Where one turn sends some rows of the set: a few examples, then the rows asked
susu: 4.3,-5.9,-2.8,-3.6,5.7,-7.2,-17.0,-2.9,-7.3,-15.9,8.0,-25.8,12.9,-17.4,-55.4,-8.1,-11.4,-4.4,-6.8,7.6,-33.5,9.5,-42.4,29.3,-23.5
bereg: -1.3,-22.0,-9.1,-1.4,-15.4,-27.0,-0.8,12.7,0.7,15.9,5.8,-4.9,10.5,-17.6,13.3,-9.8,-5.4,12.2,-29.9,9.4,-39.2,-15.7,24.2,2.6,-13.6
vedab: -25.0,-21.6,5.6,-15.6,-12.9,10.8,-1.5,6.7,-32.8,-25.5,-2.5,-33.4,26.5,-2.9,-8.2,-6.8,37.2,-10.0,14.1,12.7,-0.3,24.9,-43.1,3.9,9.6
Fabup: -15.7,-35.7,-10.0,-23.6,-17.0,-15.3,9.6,-32.3,-32.3,-34.4,22.3,-13.6,23.2,-11.5,0.0,11.4,4.2,-9.2,-20.6,-4.9,14.3,6.0,-26.6,0.8,-26.9
nofu: 3.2,7.7,-4.2,-18.9,12.9,21.6,7.3,-11.1,-3.1,-3.2,12.0,-32.9,10.6,-28.2,-24.6,-19.4,11.2,-20.2,-9.0,-6.8,-22.8,20.3,-27.2,-40.3,11.9
num: -14.6,-20.0,2.5,-19.0,-17.1,-8.1,0.6,-9.7,-12.5,-48.2,-3.3,-27.8,11.3,-6.1,-9.3,-2.9,27.4,-17.9,-1.6,7.7,-8.6,-11.8,-47.8,11.2,12.5
muf: -23.5,-4.8,-7.3,-25.8,-3.0,17.4,8.9,-2.8,-11.2,-4.4,-5.9,-0.2,0.8,15.4,-46.7,-5.9,-15.5,59.5,-21.3,5.6,3.0,6.5,13.9,-14.6,-9.7
mebi: -13.6,-7.9,-6.3,-6.9,-26.7,-7.8,20.1,9.2,0.0,26.5,-9.3,9.6,-17.1,7.4,-4.1,-4.0,-21.0,6.3,2.6,11.2,30.5,12.2,23.3,-8.5,11.7
nev: 0.6,-10.7,0.2,2.0,-27.3,-7.8,25.7,1.7,-12.2,16.4,-3.3,9.3,5.8,5.2,12.8,5.3,-15.0,-16.7,7.5,5.7,20.9,1.1,21.5,-4.9,23.4
pumu: -5.8,-10.3,-8.8,-5.6,-32.8,2.4,36.1,6.0,-13.0,24.9,0.5,-3.7,-0.1,-7.8,4.2,-4.9,-12.1,2.9,7.8,5.6,24.9,14.9,24.9,-14.7,19.3
pek: 1.0,-13.5,-0.3,6.7,9.3,4.3,-10.0,-3.2,-22.8,-18.8,7.6,-14.1,34.4,-26.1,-38.9,11.0,-1.4,5.1,-1.4,7.1,-41.5,5.4,-39.0,17.8,-21.9
Nim: 2.2,-2.6,26.7,-27.3,9.0,-8.7,-29.5,-22.0,-0.3,-20.4,17.3,-3.0,0.0,7.6,-21.7,-21.8,-5.7,-32.9,-15.6,15.7,-21.2,16.0,-13.8,-15.1,21.5
Lago: -5.3,-2.2,-15.0,5.9,-8.6,-15.7,-6.2,-11.0,-12.8,13.6,7.2,-32.9,-4.4,-4.4,-34.4,-4.6,7.9,23.8,2.1,12.7,14.2,23.2,29.8,-17.7,49.6
Boz: -18.0,-16.7,-5.1,1.0,6.2,-26.8,-0.9,-6.7,14.9,10.8,0.3,-7.1,-21.0,1.0,-40.7,11.4,14.6,11.8,-4.9,9.9,5.0,-7.9,24.6,-23.9,35.6
Diran: -8.4,-19.7,5.3,-2.4,-1.2,6.7,-18.4,-4.3,-36.7,-18.5,18.1,-12.7,34.6,-26.1,-39.6,3.0,-3.7,24.5,2.3,19.1,-36.8,30.7,-21.4,18.8,-15.9
bonor: -14.8,-15.8,-21.9,-14.2,-10.7,-22.8,-15.2,-30.9,-25.9,-31.1,4.5,-12.1,7.8,3.7,-5.9,9.2,-13.9,1.1,-27.3,-1.3,25.8,8.5,-33.8,12.3,-33.6
katek: 5.7,-2.5,-12.8,-4.7,-30.5,-13.9,29.7,-2.5,5.5,14.7,-9.5,-0.4,-14.9,-0.7,0.6,-7.3,-28.0,4.7,-7.9,8.9,25.6,-8.1,15.7,-7.7,18.9
ved: -8.4,0.6,-18.8,15.7,0.1,-18.1,-3.4,-9.0,-5.0,9.8,2.3,-25.7,-4.2,-5.2,-32.9,17.0,20.3,-13.5,10.9,-10.4,4.7,2.8,21.0,-13.5,43.1
lof: -19.9,7.2,0.9,-0.7,33.3,18.8,-37.5,4.2,-8.6,-1.0,-9.9,1.6,9.1,-2.0,-16.2,-2.4,-1.9,0.2,-2.2,7.1,-9.0,41.4,-19.7,-28.4,1.7
Zutav: 1.1,-22.4,5.6,-7.6,11.7,22.9,21.5,9.6,-19.9,-11.6,10.7,-16.9,48.8,13.3,-17.3,-5.7,7.9,-22.0,8.3,-23.7,-2.6,9.4,0.1,3.6,10.4
Dimuk: -4.4,-8.6,-11.5,-26.6,-5.2,-7.7,-7.0,-9.6,12.1,-39.6,1.5,-9.5,-9.9,13.7,-38.8,-20.1,-34.8,28.9,-23.3,-8.6,8.8,-6.0,9.7,18.1,6.4
Buf: -14.7,2.1,1.4,-11.4,-1.9,32.9,10.1,4.3,-42.9,15.2,0.9,-14.1,35.8,25.3,-34.6,-4.3,2.5,23.5,1.2,-2.2,2.6,30.7,10.7,-10.2,-0.7
savaz: -0.8,-13.2,-19.5,-1.8,-24.3,-23.5,-13.6,17.8,-8.1,15.6,14.8,-28.4,8.7,-21.2,9.3,-26.4,-8.9,-2.2,-14.4,-2.4,-27.3,17.7,30.7,19.9,-5.1
velon: -11.4,-10.2,-4.3,-3.4,-20.1,-23.0,-4.5,15.7,-8.7,35.8,7.9,-7.2,6.1,-5.0,-0.1,-5.9,7.1,-11.8,-18.8,3.4,-40.7,-4.9,25.4,4.2,-19.9
tifab: -16.6,-18.9,14.2,-22.1,-11.0,-1.2,-13.5,-9.5,-25.6,-11.8,22.9,-9.4,11.9,-20.0,-59.9,-3.5,-2.6,25.3,-7.3,26.6,-40.4,22.1,-17.5,14.1,-22.8
Kuv: -18.1,-23.0,-23.6,-20.6,0.1,-11.3,3.9,-14.9,-13.4,-10.4,-0.3,-22.1,3.5,-3.2,-16.6,-4.8,-8.7,21.0,-31.9,5.0,31.9,16.6,-41.1,-6.1,-45.1
fitu: -3.4,-27.0,2.6,15.7,17.3,-14.8,4.7,-0.2,-3.7,12.7,0.9,-9.4,16.8,0.7,-16.2,10.0,17.5,15.1,1.2,16.5,6.1,2.2,20.8,-28.1,45.9
Fov: 4.7,-18.3,-15.6,0.9,-10.5,-16.5,1.0,24.9,-4.2,29.8,4.9,-25.3,18.4,-19.8,12.1,-28.8,-7.6,17.1,-24.6,10.3,-27.8,8.8,19.4,2.0,-12.3
nal: -19.9,-19.1,-2.6,-31.2,-13.3,-8.2,9.7,-21.6,-34.8,9.7,12.8,-22.0,10.6,13.1,-25.0,-5.4,7.7,2.4,-27.9,14.8,23.2,22.7,-34.5,-11.3,-43.0
kub: -35.2,-7.3,8.7,-21.8,-18.4,11.9,-4.4,-0.2,-39.1,-5.1,-13.3,-21.9,10.9,11.2,-24.4,-3.2,33.9,22.6,-1.5,33.9,-1.1,21.5,-39.7,-11.8,-3.3
Dut: -4.5,-9.0,-19.2,2.0,-26.1,-10.3,22.9,6.0,5.9,5.2,-6.1,0.7,-11.2,-9.2,7.0,1.5,-21.9,-13.9,8.6,-9.4,27.0,1.9,19.4,1.6,19.6
voba: 4.4,-8.4,-5.3,-19.1,-5.3,-2.2,9.6,-12.4,3.1,-38.6,11.8,-14.9,12.1,11.7,-31.6,-4.5,-10.1,-28.3,-6.4,-32.0,-6.9,-20.2,2.0,20.1,11.9
repur: -27.0,-13.0,-7.1,-29.9,6.2,5.9,-25.3,-13.3,10.7,-41.1,18.0,-3.6,-16.4,-36.5,-22.5,-11.0,-6.9,9.1,-8.6,-4.7,-17.7,29.0,1.5,-23.5,13.6
papu: -13.4,4.3,-24.0,2.0,-24.8,-23.6,-22.0,15.2,-11.6,28.5,0.5,-15.5,-3.1,-10.3,-1.1,-8.3,-7.1,5.3,-17.3,-0.6,-30.5,9.6,29.0,14.1,-19.5
Fizo: -23.3,-39.7,1.2,-29.1,-12.0,-8.8,2.8,-15.2,-36.7,-12.0,26.8,-19.4,23.7,2.3,-7.4,-5.9,8.8,-11.4,-11.6,4.4,25.6,39.1,-23.4,2.6,-29.6
Tepa: -2.5,-23.8,8.9,-21.5,2.2,-8.2,-8.8,-0.9,0.3,-13.7,17.9,-21.0,5.5,-20.8,-60.8,-20.2,-10.3,17.2,-14.2,22.7,-33.1,14.5,-33.4,19.5,-23.8
latiz: -0.3,19.8,-1.4,-14.5,-1.5,10.3,-19.9,-34.8,-24.7,-18.6,2.2,-4.6,7.3,-14.4,-16.9,-3.5,-11.9,28.9,-27.9,21.9,-25.5,10.6,-10.8,-39.6,16.7
lini: -31.7,-12.6,-6.8,-27.6,-17.3,0.6,-5.8,-1.8,-10.7,-27.3,-17.6,-26.1,-10.3,-4.8,-26.9,-14.2,13.8,47.4,-16.2,32.8,5.6,9.6,-41.8,-6.4,-3.4
Gav: 14.9,-16.5,-9.7,10.9,10.3,-28.6,-1.4,-6.6,11.7,-0.8,2.4,-32.2,1.8,-3.1,-21.8,-13.1,-1.1,7.2,-6.7,11.4,14.5,0.8,14.0,-9.4,54.6
memiv: -25.2,-9.0,-8.5,-23.7,-20.3,-17.2,-22.6,-9.6,-2.4,-49.6,-14.1,-23.7,-17.0,0.9,-23.3,-9.4,7.5,9.8,-10.9,16.5,3.3,-2.9,-42.8,17.8,5.2

Zutav moves to Buf
ved moves to fitu
Fov moves to papu
Where do these go?
nofu moves to lof
Diran moves to tifab
num moves to vedab
Fizo moves to nal
Dut moves to nev

